Each row below has a hidden score, from 0 to 30, with 15 about the middle. What is it? The score is a weighted sum of the row's numbers plus the product of two more (or one squared), each taken from its middle value.
-0.656;-0.735;-0.486;-0.676;-0.795;-0.675;-0.686;-0.686;-0.669;-0.718;-0.740;-0.732;-0.869;-0.709;-0.721;-0.763;-0.841;-0.690;-0.829;-0.790: 15
0.650;2.022;1.722;0.699;1.382;1.231;0.505;0.467;0.610;0.463;1.744;0.485;1.230;0.787;0.847;1.275;1.014;0.430;0.865;0.524: 23
-0.486;-0.298;-0.427;-0.608;-0.213;-0.637;-0.024;0.162;-0.284;0.128;-0.252;0.043;-0.162;-0.691;-0.754;-0.733;-0.748;0.152;-0.104;-0.038: 15
-0.553;-0.340;-0.252;-0.613;-0.344;-0.411;-0.373;-0.281;-0.491;-0.266;-0.330;-0.193;-0.293;-0.662;-0.594;-0.542;-0.584;-0.271;-0.266;-0.243: 15
-0.678;-0.504;-0.355;-0.715;-0.461;-0.579;-0.304;-0.168;-0.554;-0.156;-0.486;-0.224;-0.426;-0.723;-0.745;-0.656;-0.712;-0.149;-0.371;-0.288: 14
0.340;1.751;0.959;0.386;1.166;0.941;0.259;0.294;0.309;0.233;1.453;0.293;0.827;0.418;0.514;0.893;0.713;0.262;0.484;0.279: 23
-0.203;-0.645;-0.197;-0.389;-0.638;-0.335;-0.289;-0.345;-0.223;-0.414;-0.649;-0.445;-0.627;-0.461;-0.503;-0.447;-0.537;-0.385;-0.566;-0.506: 14
-0.306;0.023;-0.472;-0.339;0.113;-0.608;-0.018;-0.019;-0.108;0.191;0.067;0.167;0.204;-0.381;-0.558;-0.651;-0.564;0.047;0.209;0.214: 19
2.564;0.926;0.664;2.732;1.108;1.173;2.350;2.190;2.450;1.843;0.997;1.689;1.229;2.768;2.742;1.829;2.422;2.011;1.404;1.542: 16
-0.417;-0.514;-0.348;-0.348;-0.561;-0.182;-0.559;-0.461;-0.494;-0.438;-0.563;-0.419;-0.556;-0.282;-0.210;-0.067;-0.160;-0.476;-0.497;-0.487: 13
-0.650;-0.351;-0.304;-0.561;-0.424;-0.360;-0.471;-0.483;-0.507;-0.429;-0.376;-0.454;-0.508;-0.520;-0.454;-0.463;-0.431;-0.416;-0.492;-0.465: 15
-0.304;-0.498;-0.236;-0.278;-0.532;-0.172;-0.419;-0.449;-0.380;-0.410;-0.536;-0.427;-0.583;-0.294;-0.259;-0.144;-0.224;-0.398;-0.522;-0.459: 14
-0.976;-0.860;-0.505;-0.929;-0.919;-0.697;-0.925;-0.894;-0.977;-0.862;-0.890;-0.904;-0.967;-0.900;-0.867;-0.772;-0.857;-0.849;-0.964;-0.933: 14
-0.891;-0.686;-0.502;-0.842;-0.726;-0.630;-0.954;-0.874;-0.936;-0.801;-0.712;-0.763;-0.743;-0.840;-0.868;-0.751;-0.817;-0.824;-0.711;-0.779: 15
0.320;1.331;1.034;0.404;0.776;0.868;0.247;0.250;0.254;0.130;1.049;0.122;0.515;0.458;0.514;0.911;0.696;0.188;0.224;0.075: 20
3.317;1.244;0.682;3.390;1.539;1.203;3.141;2.989;3.300;2.583;1.318;2.401;1.860;3.442;3.327;2.288;2.864;2.780;2.090;2.231: 17
-0.799;-0.691;-0.286;-0.752;-0.766;-0.442;-0.888;-0.858;-0.834;-0.865;-0.753;-0.865;-0.805;-0.689;-0.607;-0.588;-0.636;-0.876;-0.864;-0.874: 14
-0.345;-0.321;-0.109;-0.270;-0.345;-0.099;-0.324;-0.309;-0.345;-0.297;-0.346;-0.361;-0.362;-0.179;-0.085;0.137;0.063;-0.322;-0.341;-0.374: 13
-0.309;-0.260;0.043;-0.312;-0.248;-0.085;-0.436;-0.399;-0.371;-0.397;-0.292;-0.375;-0.321;-0.323;-0.328;-0.209;-0.254;-0.410;-0.274;-0.356: 15
0.545;0.277;0.678;0.448;0.310;0.668;0.585;0.722;0.560;0.580;0.307;0.493;0.357;0.459;0.570;0.635;0.647;0.632;0.374;0.434: 13
-0.172;-0.334;0.103;-0.092;-0.410;0.314;-0.238;-0.282;-0.264;-0.356;-0.383;-0.387;-0.440;0.029;0.132;0.290;0.315;-0.310;-0.443;-0.388: 12
-0.994;-1.027;-0.259;-0.957;-1.145;-0.513;-1.101;-1.142;-1.069;-1.167;-1.053;-1.199;-1.228;-0.898;-0.840;-0.663;-0.767;-1.130;-1.223;-1.245: 13
-0.463;-0.285;-0.230;-0.583;-0.217;-0.300;-0.321;-0.148;-0.475;-0.113;-0.270;-0.077;-0.154;-0.519;-0.448;-0.418;-0.504;-0.129;-0.123;-0.103: 14
-0.249;-0.144;-0.073;-0.245;-0.093;-0.102;-0.022;0.059;-0.209;0.144;-0.127;0.055;-0.030;-0.136;-0.078;-0.003;-0.091;0.147;0.018;0.013: 13
-0.840;-0.851;-0.498;-0.815;-0.918;-0.689;-0.841;-0.863;-0.846;-0.831;-0.875;-0.862;-0.982;-0.806;-0.786;-0.728;-0.818;-0.853;-0.969;-0.919: 15
2.131;1.235;0.658;2.147;1.147;1.301;1.938;1.861;2.086;1.655;1.116;1.533;1.289;2.068;2.077;1.521;1.866;1.774;1.367;1.425: 15
-0.393;-0.488;-0.511;-0.543;-0.430;-0.608;-0.250;-0.249;-0.435;-0.195;-0.469;-0.208;-0.386;-0.475;-0.500;-0.614;-0.513;-0.217;-0.333;-0.259: 15
0.629;0.565;-0.303;0.202;0.884;-0.482;1.299;1.534;0.957;1.594;0.697;1.528;1.131;-0.273;-0.450;-0.581;-0.650;1.632;1.311;1.422: 17
0.612;1.741;1.238;0.579;1.075;1.052;0.485;0.456;0.571;0.464;1.590;0.486;0.890;0.647;0.711;0.994;0.920;0.481;0.676;0.495: 22
-0.433;-0.773;-0.507;-0.608;-0.802;-0.629;-0.557;-0.561;-0.487;-0.608;-0.796;-0.649;-0.821;-0.605;-0.634;-0.648;-0.646;-0.577;-0.778;-0.704: 15
1.316;0.551;0.027;1.292;0.726;0.387;1.186;1.116;1.268;1.017;0.606;1.025;0.823;1.255;0.970;0.442;0.643;1.102;0.935;1.001: 16
1.709;0.844;-0.175;1.567;1.138;-0.034;1.636;1.584;1.713;1.579;0.942;1.515;1.348;1.286;1.038;0.105;0.635;1.577;1.475;1.581: 19
-0.708;-0.622;-0.513;-0.691;-0.607;-0.706;-0.613;-0.604;-0.663;-0.512;-0.623;-0.534;-0.604;-0.691;-0.727;-0.760;-0.720;-0.570;-0.603;-0.580: 16
0.475;1.519;0.937;0.427;1.195;0.861;0.448;0.376;0.500;0.410;1.521;0.436;0.961;0.464;0.543;0.817;0.746;0.401;0.773;0.492: 22
-0.200;-0.287;0.050;-0.131;-0.465;-0.054;-0.355;-0.390;-0.275;-0.486;-0.390;-0.484;-0.549;-0.048;0.017;0.055;0.155;-0.430;-0.562;-0.510: 14
-0.884;-0.919;-0.512;-0.843;-0.988;-0.706;-0.913;-0.934;-0.957;-0.965;-0.948;-1.006;-1.036;-0.837;-0.863;-0.820;-0.809;-0.978;-1.042;-1.027: 15
-0.426;-0.414;-0.279;-0.369;-0.387;-0.300;-0.507;-0.539;-0.475;-0.540;-0.410;-0.488;-0.440;-0.311;-0.379;-0.356;-0.401;-0.506;-0.415;-0.472: 15
-0.738;-0.543;-0.408;-0.697;-0.621;-0.468;-0.684;-0.727;-0.785;-0.783;-0.558;-0.824;-0.807;-0.661;-0.650;-0.548;-0.605;-0.767;-0.822;-0.821: 16
-0.272;-0.499;-0.102;-0.258;-0.530;-0.043;-0.365;-0.353;-0.323;-0.382;-0.527;-0.406;-0.535;-0.166;-0.058;0.020;0.016;-0.397;-0.521;-0.478: 13
-0.738;-0.515;-0.241;-0.675;-0.584;-0.274;-0.705;-0.755;-0.766;-0.747;-0.544;-0.769;-0.721;-0.657;-0.612;-0.426;-0.535;-0.771;-0.750;-0.797: 15
0.332;0.978;0.516;0.288;0.639;0.437;0.246;0.226;0.302;0.227;0.895;0.170;0.537;0.296;0.313;0.574;0.498;0.253;0.297;0.183: 19
0.425;1.306;0.581;0.428;0.972;0.367;0.443;0.407;0.500;0.365;1.213;0.343;0.812;0.352;0.315;0.490;0.424;0.370;0.606;0.383: 22
1.131;0.956;0.459;1.102;1.191;0.423;1.261;1.335;1.223;1.352;1.039;1.436;1.406;1.147;1.078;0.540;0.921;1.348;1.455;1.531: 20
-0.213;-0.349;0.035;-0.158;-0.382;-0.003;-0.294;-0.321;-0.270;-0.337;-0.371;-0.389;-0.422;-0.079;-0.009;0.151;0.118;-0.338;-0.411;-0.397: 13
0.197;-0.407;-0.268;0.237;-0.383;-0.082;0.172;0.103;0.174;-0.036;-0.394;-0.117;-0.347;0.140;0.180;-0.185;-0.018;0.014;-0.262;-0.191: 13
-0.624;-0.469;-0.475;-0.649;-0.427;-0.587;-0.550;-0.567;-0.593;-0.470;-0.460;-0.424;-0.394;-0.719;-0.726;-0.692;-0.705;-0.509;-0.368;-0.388: 16
-0.339;-0.748;-0.342;-0.509;-0.746;-0.506;-0.457;-0.517;-0.391;-0.577;-0.748;-0.621;-0.750;-0.508;-0.623;-0.558;-0.602;-0.533;-0.693;-0.655: 14
-0.157;-0.420;-0.183;-0.096;-0.447;0.411;-0.227;-0.229;-0.159;-0.292;-0.430;-0.285;-0.448;0.020;0.160;0.253;0.267;-0.292;-0.400;-0.334: 12
0.903;0.295;0.147;0.915;0.283;0.640;0.791;0.670;0.867;0.555;0.263;0.502;0.380;0.910;0.984;0.652;0.643;0.596;0.359;0.399: 14
-0.749;-0.566;-0.050;-0.694;-0.650;-0.304;-0.869;-0.920;-0.822;-0.984;-0.614;-1.004;-0.779;-0.620;-0.532;-0.396;-0.546;-0.944;-0.841;-0.929: 15
-0.900;-0.708;-0.472;-0.895;-0.716;-0.627;-0.922;-0.885;-0.920;-0.876;-0.708;-0.880;-0.792;-0.886;-0.833;-0.757;-0.832;-0.871;-0.817;-0.864: 15
-0.962;-0.692;-0.505;-0.889;-0.710;-0.622;-0.975;-1.006;-0.980;-0.972;-0.677;-0.880;-0.743;-0.864;-0.812;-0.735;-0.829;-1.003;-0.849;-0.872: 16
0.363;-0.356;-0.474;0.423;-0.305;-0.482;0.343;0.238;0.277;0.052;-0.316;0.001;-0.250;0.317;0.133;-0.154;-0.075;0.141;-0.178;-0.086: 14
0.783;0.507;-0.480;0.467;0.786;-0.475;1.145;1.318;0.971;1.369;0.616;1.314;1.020;-0.009;-0.362;-0.402;-0.445;1.380;1.155;1.237: 17
1.030;-0.002;0.621;1.160;0.058;0.903;0.801;0.677;0.923;0.479;0.020;0.383;0.102;1.262;1.352;1.086;1.308;0.560;0.217;0.308: 11
0.201;-0.425;0.207;0.261;-0.483;0.155;0.040;-0.054;0.137;-0.184;-0.461;-0.263;-0.481;0.339;0.373;0.313;0.389;-0.139;-0.416;-0.335: 12
0.090;-0.365;0.631;0.173;-0.372;1.045;-0.071;-0.139;0.003;-0.194;-0.389;-0.224;-0.323;0.298;0.466;0.796;0.714;-0.162;-0.292;-0.256: 8
1.518;0.275;0.591;1.644;0.365;1.006;1.285;1.144;1.416;0.879;0.306;0.775;0.436;1.754;1.813;1.217;1.560;1.007;0.571;0.660: 12
-0.900;-0.785;-0.513;-0.866;-0.770;-0.630;-0.858;-0.835;-0.904;-0.763;-0.772;-0.740;-0.787;-0.821;-0.753;-0.705;-0.725;-0.837;-0.760;-0.747: 15
-0.969;-0.811;-0.513;-0.909;-0.803;-0.706;-0.906;-0.934;-0.975;-0.813;-0.800;-0.771;-0.836;-0.888;-0.828;-0.719;-0.765;-0.889;-0.839;-0.780: 15
1.391;0.226;-0.005;1.350;0.393;0.136;1.411;1.270;1.505;1.043;0.316;0.923;0.564;1.268;1.072;0.476;1.005;1.159;0.681;0.803: 14
-0.006;0.123;-0.437;-0.145;0.305;-0.525;0.334;0.337;0.235;0.457;0.212;0.482;0.392;-0.226;-0.383;-0.505;-0.371;0.345;0.456;0.537: 19
1.332;3.905;2.674;1.492;3.124;3.545;1.093;0.992;1.209;0.941;3.582;1.023;2.891;1.707;2.006;3.004;2.427;0.886;2.101;1.414: 24
0.336;0.937;-0.055;0.156;1.216;-0.193;0.392;0.554;0.294;1.056;1.048;1.280;1.422;0.020;0.048;-0.107;-0.072;0.746;1.460;1.448: 24
0.039;-0.240;0.428;0.099;-0.340;0.620;-0.135;-0.211;-0.054;-0.280;-0.297;-0.330;-0.334;0.230;0.308;0.548;0.488;-0.258;-0.303;-0.270: 11
-0.048;-0.559;0.199;0.033;-0.662;-0.013;-0.177;-0.262;-0.089;-0.394;-0.589;-0.465;-0.672;0.088;0.122;0.225;0.209;-0.339;-0.612;-0.534: 12
-0.652;-0.459;-0.337;-0.738;-0.397;-0.534;-0.269;-0.130;-0.387;-0.132;-0.430;-0.167;-0.362;-0.708;-0.748;-0.643;-0.720;-0.112;-0.291;-0.233: 14
-0.460;-0.359;-0.443;-0.438;-0.290;-0.485;-0.398;-0.379;-0.464;-0.271;-0.331;-0.239;-0.247;-0.548;-0.610;-0.582;-0.537;-0.340;-0.214;-0.166: 16
-0.996;-0.610;-0.513;-0.976;-0.574;-0.703;-0.784;-0.755;-0.968;-0.670;-0.581;-0.561;-0.597;-0.933;-0.881;-0.820;-0.900;-0.738;-0.535;-0.485: 16
-0.405;-0.649;0.039;-0.439;-0.728;-0.260;-0.543;-0.567;-0.471;-0.642;-0.688;-0.676;-0.745;-0.467;-0.408;-0.324;-0.345;-0.613;-0.746;-0.715: 13
-0.915;-0.805;-0.162;-0.835;-0.830;-0.382;-1.030;-1.017;-0.994;-0.917;-0.794;-0.949;-0.959;-0.765;-0.698;-0.558;-0.682;-0.919;-0.957;-0.941: 13
-0.850;-0.847;-0.234;-0.769;-0.980;-0.404;-0.908;-0.953;-0.864;-1.049;-0.912;-1.060;-1.108;-0.701;-0.621;-0.462;-0.583;-1.000;-1.137;-1.090: 14
-1.038;-0.835;-0.470;-0.985;-0.932;-0.633;-1.038;-1.075;-1.004;-1.091;-0.827;-1.103;-1.085;-0.935;-0.879;-0.753;-0.821;-1.085;-1.110;-1.098: 16
-0.707;-0.492;-0.155;-0.673;-0.534;-0.413;-0.805;-0.860;-0.750;-0.915;-0.496;-0.895;-0.631;-0.676;-0.594;-0.468;-0.607;-0.898;-0.734;-0.856: 16
-0.382;-0.156;0.058;-0.439;-0.171;-0.243;-0.197;-0.028;-0.321;-0.080;-0.129;-0.026;-0.090;-0.412;-0.401;-0.361;-0.420;-0.038;-0.154;-0.096: 15
-0.967;-0.810;-0.390;-0.928;-0.861;-0.572;-0.956;-0.962;-0.942;-0.938;-0.815;-0.933;-0.958;-0.866;-0.830;-0.711;-0.806;-0.952;-0.990;-0.931: 15
2.916;1.064;0.239;2.885;1.301;0.666;2.889;2.681;2.979;2.316;1.101;2.145;1.613;2.701;2.537;1.374;2.012;2.500;1.824;1.984: 15
-0.949;-0.738;-0.498;-0.882;-0.733;-0.691;-0.996;-1.012;-0.982;-0.869;-0.733;-0.763;-0.754;-0.892;-0.852;-0.776;-0.862;-0.966;-0.755;-0.753: 16
0.507;0.498;-0.125;0.151;0.800;-0.432;1.264;1.471;0.817;1.453;0.624;1.408;1.033;-0.253;-0.350;-0.490;-0.531;1.499;1.203;1.284: 16
-0.628;-0.391;-0.475;-0.674;-0.346;-0.599;-0.341;-0.210;-0.520;-0.144;-0.370;-0.142;-0.289;-0.736;-0.731;-0.673;-0.693;-0.182;-0.237;-0.206: 15
-0.476;-0.774;-0.493;-0.521;-0.803;-0.442;-0.572;-0.598;-0.507;-0.659;-0.782;-0.691;-0.843;-0.502;-0.568;-0.568;-0.582;-0.661;-0.788;-0.714: 15
-0.205;-0.484;0.203;-0.160;-0.534;0.505;-0.321;-0.324;-0.249;-0.362;-0.494;-0.362;-0.527;-0.043;0.052;0.255;0.195;-0.359;-0.469;-0.423: 11
-0.001;1.133;0.773;0.050;0.881;0.778;-0.130;-0.144;-0.048;-0.143;0.938;0.063;0.742;0.166;0.301;0.711;0.536;-0.185;0.557;0.294: 20
0.453;0.523;-0.452;0.150;0.822;-0.559;1.104;1.371;0.710;1.424;0.652;1.383;1.061;-0.220;-0.439;-0.618;-0.534;1.492;1.212;1.300: 17
-0.743;-0.454;-0.420;-0.742;-0.393;-0.607;-0.696;-0.612;-0.729;-0.558;-0.423;-0.422;-0.373;-0.678;-0.724;-0.639;-0.738;-0.551;-0.330;-0.355: 16
2.362;1.109;0.127;2.339;1.337;0.927;2.215;2.088;2.375;1.867;1.185;1.795;1.594;2.153;2.040;1.674;1.878;1.945;1.663;1.786: 16
-0.361;-0.215;-0.293;-0.297;-0.215;-0.367;-0.250;-0.235;-0.259;-0.258;-0.193;-0.311;-0.282;-0.376;-0.325;-0.318;-0.286;-0.240;-0.276;-0.327: 15
0.431;-0.111;-0.204;0.411;-0.157;0.050;0.285;0.181;0.381;0.088;-0.139;0.057;-0.111;0.454;0.558;0.124;0.346;0.131;-0.053;0.010: 14
-0.940;-0.927;-0.512;-0.938;-0.965;-0.706;-0.945;-0.938;-1.006;-0.965;-0.946;-0.997;-1.017;-0.919;-0.863;-0.818;-0.824;-0.978;-1.014;-1.041: 14
-0.977;-0.974;-0.511;-0.902;-1.043;-0.705;-1.003;-1.005;-1.032;-1.022;-1.014;-1.033;-1.120;-0.917;-0.863;-0.815;-0.853;-1.035;-1.110;-1.068: 14
-0.936;-0.847;-0.367;-0.866;-0.850;-0.596;-1.010;-1.025;-1.005;-0.982;-0.842;-1.010;-0.927;-0.830;-0.764;-0.699;-0.717;-1.017;-0.959;-0.975: 14
1.889;0.947;0.042;1.917;1.221;0.494;1.730;1.683;1.836;1.585;1.055;1.552;1.421;1.757;1.601;0.579;1.242;1.692;1.535;1.550: 17
-0.527;0.441;-0.474;-0.572;0.670;-0.512;-0.459;-0.303;-0.510;0.336;0.558;0.573;0.826;-0.643;-0.686;-0.610;-0.654;0.078;0.902;0.849: 21
1.036;-0.031;-0.170;0.940;0.094;-0.132;0.968;0.863;0.973;0.654;0.027;0.554;0.218;1.006;0.876;0.204;0.710;0.738;0.337;0.447: 15
-0.961;-1.082;-0.183;-0.891;-1.162;-0.449;-1.039;-1.048;-1.017;-1.115;-1.098;-1.132;-1.244;-0.842;-0.802;-0.612;-0.727;-1.070;-1.221;-1.179: 12
-0.109;-0.577;0.087;-0.090;-0.672;0.124;-0.193;-0.277;-0.104;-0.417;-0.580;-0.489;-0.673;-0.007;-0.014;0.178;0.061;-0.354;-0.637;-0.559: 12
-0.357;0.203;-0.077;-0.343;0.106;0.089;-0.374;-0.418;-0.332;-0.379;0.098;-0.206;0.051;-0.314;-0.230;0.044;-0.088;-0.407;-0.010;-0.106: 18
1.678;3.409;2.487;1.831;2.759;2.968;1.435;1.446;1.588;1.390;3.035;1.435;2.402;2.027;2.278;2.877;2.525;1.391;1.926;1.651: 26
-0.646;-0.539;-0.386;-0.673;-0.518;-0.528;-0.507;-0.410;-0.546;-0.361;-0.527;-0.402;-0.515;-0.680;-0.650;-0.604;-0.660;-0.351;-0.469;-0.444: 14
-0.867;-0.147;-0.512;-0.847;-0.038;-0.683;-0.755;-0.658;-0.761;-0.355;-0.077;-0.192;0.012;-0.880;-0.849;-0.802;-0.885;-0.537;0.106;0.006: 19
3.248;1.227;0.108;3.238;1.526;0.719;3.163;2.965;3.303;2.567;1.305;2.386;1.823;3.209;2.874;1.605;2.330;2.762;2.049;2.216: 18
-0.649;-0.487;-0.513;-0.672;-0.445;-0.706;-0.564;-0.592;-0.629;-0.601;-0.462;-0.526;-0.410;-0.674;-0.654;-0.727;-0.701;-0.603;-0.444;-0.500: 16
-1.027;-0.922;-0.276;-0.955;-0.949;-0.537;-1.109;-1.118;-1.103;-1.117;-0.924;-1.088;-1.068;-0.895;-0.859;-0.684;-0.787;-1.103;-1.094;-1.117: 14
2.240;0.578;0.191;2.142;0.795;0.508;2.092;1.911;2.257;1.610;0.667;1.467;1.029;2.025;1.765;0.810;1.474;1.758;1.190;1.329: 15
0.098;0.909;-0.265;-0.024;1.218;-0.353;0.149;0.261;0.103;0.992;1.043;1.230;1.391;-0.125;-0.280;-0.312;-0.350;0.605;1.503;1.455: 25
0.478;-0.026;0.059;0.539;-0.073;0.553;0.331;0.226;0.412;0.155;-0.061;0.120;-0.004;0.560;0.678;0.470;0.450;0.213;0.022;0.056: 12
-0.140;0.582;0.246;-0.154;0.633;0.166;-0.063;0.144;-0.055;0.364;0.583;0.441;0.710;-0.056;0.035;0.037;-0.029;0.236;0.652;0.569: 18
0.083;-0.293;-0.122;0.102;-0.294;-0.148;-0.002;-0.008;0.004;-0.083;-0.298;-0.105;-0.268;0.176;0.154;-0.069;-0.082;-0.045;-0.206;-0.158: 14
0.389;-0.299;-0.380;0.476;-0.237;-0.217;0.370;0.276;0.360;0.103;-0.280;0.044;-0.195;0.431;0.470;-0.168;0.197;0.178;-0.126;-0.040: 14
0.408;0.629;0.941;0.450;0.342;0.894;0.266;0.226;0.329;0.118;0.477;0.082;0.128;0.543;0.661;0.997;0.848;0.187;0.064;0.019: 16
0.019;-0.307;-0.115;-0.019;-0.289;-0.359;0.010;0.048;0.038;-0.037;-0.289;-0.113;-0.280;-0.142;-0.295;-0.322;-0.299;0.006;-0.207;-0.135: 14
-0.037;0.045;-0.399;-0.216;0.172;-0.557;0.161;0.162;0.027;0.295;0.099;0.265;0.245;-0.371;-0.463;-0.445;-0.453;0.291;0.312;0.303: 17
-0.280;0.863;-0.440;-0.367;1.213;-0.486;-0.103;-0.011;-0.180;0.835;1.014;1.075;1.450;-0.559;-0.619;-0.545;-0.634;0.402;1.490;1.353: 24
-0.685;-0.595;-0.105;-0.662;-0.690;-0.320;-0.736;-0.795;-0.676;-0.878;-0.646;-0.893;-0.752;-0.624;-0.536;-0.445;-0.536;-0.842;-0.810;-0.871: 15
-0.938;-0.846;-0.405;-0.870;-0.867;-0.456;-0.994;-1.019;-0.994;-0.997;-0.848;-0.951;-0.918;-0.809;-0.740;-0.569;-0.668;-1.001;-0.917;-0.949: 14
0.428;1.996;1.471;0.527;1.496;1.691;0.240;0.175;0.346;0.254;1.761;0.400;1.478;0.650;0.851;1.370;1.117;0.164;0.962;0.554: 21
-0.951;-0.676;-0.513;-0.940;-0.646;-0.705;-0.860;-0.835;-0.972;-0.716;-0.654;-0.684;-0.659;-0.886;-0.827;-0.697;-0.798;-0.786;-0.649;-0.616: 15
-0.898;-0.780;-0.369;-0.923;-0.814;-0.550;-0.779;-0.772;-0.876;-0.773;-0.771;-0.786;-0.849;-0.883;-0.853;-0.695;-0.795;-0.763;-0.844;-0.789: 14
-0.756;0.036;-0.501;-0.805;0.219;-0.574;-0.689;-0.567;-0.736;-0.153;0.121;0.098;0.321;-0.821;-0.835;-0.699;-0.779;-0.386;0.427;0.400: 20
-0.830;-0.869;-0.258;-0.786;-0.889;-0.358;-0.924;-0.951;-0.885;-0.923;-0.877;-0.875;-0.923;-0.736;-0.684;-0.524;-0.619;-0.949;-0.928;-0.902: 13
-0.500;-0.414;-0.386;-0.597;-0.387;-0.376;-0.541;-0.442;-0.510;-0.272;-0.410;-0.287;-0.364;-0.557;-0.514;-0.418;-0.453;-0.382;-0.308;-0.306: 15
-0.037;-0.280;-0.191;-0.042;-0.208;-0.443;0.112;0.085;0.000;0.014;-0.243;-0.040;-0.210;-0.090;-0.240;-0.428;-0.318;0.050;-0.149;-0.094: 15
-0.437;-0.121;-0.275;-0.469;-0.058;-0.304;-0.143;0.058;-0.383;0.201;-0.097;0.166;0.026;-0.414;-0.348;-0.318;-0.361;0.126;0.053;0.097: 15
1.381;0.785;-0.503;1.088;1.135;-0.335;1.623;1.665;1.503;1.718;0.922;1.652;1.409;0.662;0.116;-0.328;-0.107;1.759;1.557;1.664: 19
0.082;-0.441;-0.042;0.118;-0.465;-0.052;-0.037;-0.128;0.017;-0.248;-0.446;-0.309;-0.436;0.204;0.252;-0.064;0.024;-0.198;-0.367;-0.347: 13
-0.486;-0.517;-0.133;-0.402;-0.571;-0.198;-0.582;-0.559;-0.517;-0.562;-0.542;-0.591;-0.645;-0.387;-0.323;-0.231;-0.216;-0.539;-0.620;-0.609: 13
2.510;1.288;0.478;2.524;1.480;0.936;2.357;2.288;2.513;2.116;1.409;2.024;1.762;2.175;2.063;1.705;1.998;2.214;1.881;1.999: 16
-0.170;0.271;0.148;-0.129;0.111;0.104;-0.206;-0.228;-0.189;-0.251;0.192;-0.293;0.062;-0.161;-0.118;0.002;-0.040;-0.205;-0.150;-0.245: 16
-0.770;0.213;-0.492;-0.798;0.420;-0.601;-0.719;-0.559;-0.796;0.096;0.312;0.302;0.514;-0.811;-0.812;-0.708;-0.769;-0.284;0.611;0.521: 21
-0.689;-0.697;-0.255;-0.600;-0.843;-0.315;-0.758;-0.780;-0.702;-0.891;-0.755;-0.896;-0.934;-0.515;-0.461;-0.318;-0.367;-0.835;-1.001;-0.942: 14
-0.266;-0.661;0.001;-0.383;-0.685;-0.237;-0.424;-0.475;-0.346;-0.552;-0.672;-0.574;-0.688;-0.430;-0.346;-0.305;-0.291;-0.533;-0.656;-0.601: 13
-1.010;-0.762;-0.490;-0.944;-0.839;-0.667;-1.032;-1.041;-0.991;-1.032;-0.767;-1.034;-1.023;-0.887;-0.917;-0.785;-0.859;-1.005;-1.067;-1.030: 16
-0.506;-0.238;-0.105;-0.505;-0.317;-0.219;-0.638;-0.643;-0.578;-0.598;-0.342;-0.526;-0.358;-0.556;-0.528;-0.367;-0.449;-0.609;-0.347;-0.518: 16
